[[128 105 132]
 [127 125 129]
 [114 134 118]
 [130 132 128]
 [138 119 120]
 [131 115 121]
 [125 127 113]
 [134 126 132]]
->
[[128 105 132]
 [114 134 118]
 [138 119 120]
 [125 127 113]]

[[142 138 135 132 128 125 122 119 116 111 108 104]
 [131 129 127 127 124 123 121 121 121 120 118 118]
 [128 129 130 132 133 133 134 135 137 137 138 137]]
->
[[142 138 135 132 128 125 122 119 116 111 108 104]
 [128 129 130 132 133 133 134 135 137 137 138 137]]

[[136 130 133 142 133 127 122 114 107 135 127 126]
 [131 144 127 128 134 127 129 126 107 121 112 140]]
->
[[136 130 133 142 133 127 122 114 107 135 127 126]]

[[120 134 135 135 136 135 129 138 109 126 135 132]
 [109 128 130 134 122 129 132 123 132 132 128 140]
 [128 134 132 130 117 134 135 113 110 112 128 131]
 [131 116 130 119 119 128 128 133 153 155 124 135]
 [131 126 132 124 136 135 133 133 115 130 128 129]
 [129 133 129 130 131 130 125 136 122 126 132 127]
 [135 123 127 120 130 132 132 129 127 129 123 129]
 [128 130 132 128 138 135 132 133 108 124 130 128]]
->
[[120 134 135 135 136 135 129 138 109 126 135 132]
 [128 134 132 130 117 134 135 113 110 112 128 131]
 [131 126 132 124 136 135 133 133 115 130 128 129]
 [135 123 127 120 130 132 132 129 127 129 123 129]]

[[125 139 139 137 123 144 124 131]
 [140 127 129 148 133 127 138 153]
 [116 130 108 128 127 130 125 140]
 [126 114 135 134 128 110 112 131]
 [111 115 126 130 109 112 135 115]
 [148 124 150 141 147 122 120 133]]
->
[[125 139 139 137 123 144 124 131]
 [116 130 108 128 127 130 125 140]
 [111 115 126 130 109 112 135 115]]

[[134 142 150 153 146 137 131 129 128 128 128 128]
 [127 128 128 128 128 127 128 129 130 134 142 151]
 [128 128 128 128 128 128 130 135 144 152 152 145]
 [153 147 138 131 129 128 128 128 129 128 128 128]]
->
[[134 142 150 153 146 137 131 129 128 128 128 128]
 [128 128 128 128 128 128 130 135 144 152 152 145]]

[[128 132 114 154]
 [134 130 141 121]
 [127 128 132 115]
 [122 119 135 109]]
->
[[128 132 114 154]
 [127 128 132 115]]

[[131 137 125 124 140 140 124 120 126 135 128 141]
 [141 122 126 131 130 123 127 128 128 135 126 134]
 [119 132 130 134 129 130 143 129 132 130 135 132]
 [138 129 126 126 137 139 146 127 118 154 133 147]
 [123 142 129 134 127 123 114 121 140 118 130 130]]
->
[[131 137 125 124 140 140 124 120 126 135 128 141]
 [119 132 130 134 129 130 143 129 132 130 135 132]
 [123 142 129 134 127 123 114 121 140 118 130 130]]

[[132 126 156 111 123 131 138 137 114]
 [132 139 109 139 129 102 140 106 135]
 [116 128 108 135 135 116 137 116 133]
 [131 137 139 124 124 131 137 138 123]
 [128 120 121 136 128 114 122 112 136]
 [129 133 133 126 127 129 138 129 126]
 [125 119 121 133 129 114 127 113 133]
 [127 124 114 137 129 115 124 113 136]
 [122 118 120 128 127 123 120 127 128]
 [126 116 125 130 129 120 120 117 132]]
->
[[132 126 156 111 123 131 138 137 114]
 [116 128 108 135 135 116 137 116 133]
 [128 120 121 136 128 114 122 112 136]
 [125 119 121 133 129 114 127 113 133]
 [122 118 120 128 127 123 120 127 128]]
